Z: rows in several groups, each row roughly a mix of its group's directions:
Z (74 x 10):
[[  0   0   0  -2  -6 -18 -25  15   0 -11]
 [ -8  12  11   1 -15 -15  -6  12 -11  17]
 [ 12 -12  -9   3   0  -6   3 -26   7 -15]
 [ -6  -1   6   7  13  15   2  22  -8  18]
 [ 14 -10   0  -4   0 -13 -17  11  11 -19]
 [-12 -12  14 -10  -2  -5   2  24  -7  12]
 [  1  11   1  -8 -18  -3 -24 -12  -4 -11]
 [ -2   6   2  11  20  25   6   8   2   9]
 [ -2  24 -12  -2   8  10  15   5  14  -7]
 [ 10   1  -9   2   6   3  14 -29  -1  10]
 [  1   2  11   1 -26 -17   0  16   2  -6]
 [  9 -13   3   4 -22 -10   6 -19   0  11]
 [  2  -1  -7   2  27  22  -9  -1  -3  -5]
 [  8 -20  -2 -12 -22  -8  10  -5   0   7]
 [-18   7   8  -2  11   9  18  18   4   3]
 [  0  -6  -8 -16   5  13   0  -6  12 -25]
 [  3   3  10  11  -6  10 -27   2 -12  10]
 [  8 -21  -9 -12   3  22   2   6  -8  -1]
 [  8   2  -9  21  19  13   8  -5  -3  12]
 [  4  -9   0   5 -13   6  26 -19  -4   5]
 [  0  -6  -1 -16 -13  -2  15 -25  -3   3]
 [ 10 -16   0   5 -15  -2   5 -24  -2  13]
 [-12   0   7 -12 -11 -16 -11  20   1 -12]
 [-12   5  14 -14 -10   0  -5  26   2   2]
 [ 11   3 -15   9   6  -4  14 -22  10  -9]
 [ -5  27   2   6   1  10  -2  17  -2  12]
 [  0 -18   6  -6   8  24 -13   8   1  -9]
 [  8   5 -13  10   0 -31   3  -6   0  -5]
 [  1 -14  -2  -4   2   9 -23 -14 -18  -3]
 [-14  24   7   2  -2 -16   0  14   5  -6]
 [-13   4  -6  -8  11  23  13   5 -11   8]
 [  7  24 -15  15   6   0   9 -13   1   4]
 [-14   4  10   3  11  18  14  19   3   4]
 [-10  -8  10 -11  -5   5 -19  13 -18   8]
 [  4 -14   5   9  18  21   6  14   7   3]
 [ -6  -2 -11  -1  21   6  24   8   0   7]
 [-10  -6  14 -13  -9   4 -19  17 -11   3]
 [ 20 -20  -5  -3   6   1 -16   1   6 -13]
 [-11  -7  14 -15 -16 -15  -6  14  -6   4]
 [  7   5  -9  -2   0 -26 -21  -2   1  -7]
 [ -4   8   9   9  -7  21  -1  21 -13  -5]
 [  7  -9  -2   2 -12   5  20 -25  -4   5]
 [ -7   0   7   5   9  28  17   5   1   9]
 [ 18 -25  -9  -8   3  -3  -6 -14   6  -2]
 [ 17 -28  -9 -12  -3  -1  -4  -4   3  -4]
 [  7  -4  -1  -2   2  23  10 -23  -2  11]
 [ 12 -10  -2  -6 -15  -4 -26 -10  -4  -5]
 [-15  -8   6 -18   4   9  -3  23  -8   3]
 [-19   9   9 -16  12  12  11  11   4   4]
 [ -2 -18  11  -3   9  11   9  22  12  -1]
 [  5  -2 -16   8  22  14  16  -7   3  -1]
 [ 15 -13  -3  13   9  13 -11 -19  -2   2]
 [  5  25 -12   2  -8  -3  -8 -19   0  -8]
 [  2  -4  -3   3  -7  -2  29 -20  -2   5]
 [-11  -4   9 -16 -17 -12  -9  15   0 -11]
 [ 11  -5  -5  10  -2   9  19 -24  -3   9]
 [-11  10  -3   3   7 -25  13  15   4  -5]
 [-18  23   6  10   2   1  10  -7  -5  13]
 [ 14   1 -10  13   7   1  12 -19  15 -10]
 [  0  -6  -6   3  23  19  16  10   6   1]
 [ -4  13  -4   8  10  18 -11   5 -18  14]
 [ 19 -27  -7 -10  -4  -3  -7  -3   5  -7]
 [ 18  -1  -9   5   8  10 -18 -20  -2   6]
 [ -9 -15   2 -13   9   2  19  19   8  -3]
 [  0  11  -1  14  21  -3 -10 -21   6   2]
 [ 10 -17  -9   1  13  22  -3 -13  -6   4]
 [ -6  15  12   8 -18 -23   3   0   5   2]
 [  0  -1   1 -23  -7  -8 -26  -4  -1  -6]
 [  3  -1   0   6   9  25  16 -13  -1  12]
 [  7 -20 -12 -11  13  21   1  -3  -5   0]
 [  2   2  -1  -6  11   7 -11  26   2 -19]
 [-16  13  -3   2  12  14  13 -11  -8  15]
 [-14   3  -7 -24  -1  -5  16  15   1   2]
 [-11   5   8  -8   9   7 -18  24   3  -4]]
one row of each group, then the others: which group is each in?
[  2  25 -11  15   7  -1  12  -3  -2  13]
(23)
[  7  -7   0  -9 -16 -12 -26  -3  -3  -9]
(116)
[ -7  13  14  14 -24  -3   7   5  -7   6]
(72)

[ 12   4  11  20  -2  -4 -21   4   3 -14]
(72)
[ 18 -26  -3  -1 -12  -2  -2 -14   1   3]
(72)
[ -1   2  -1  15   9  14   2 -24  -7  14]
(72)
[-16  22   1   5  18  12   1   9  -4   0]
(72)
[ -4 -16  -4 -18  -8 -11 -11 -15 -11 -10]
(23)
[ -3  -4  14  -3 -14  -1 -26   5 -13   5]
(23)
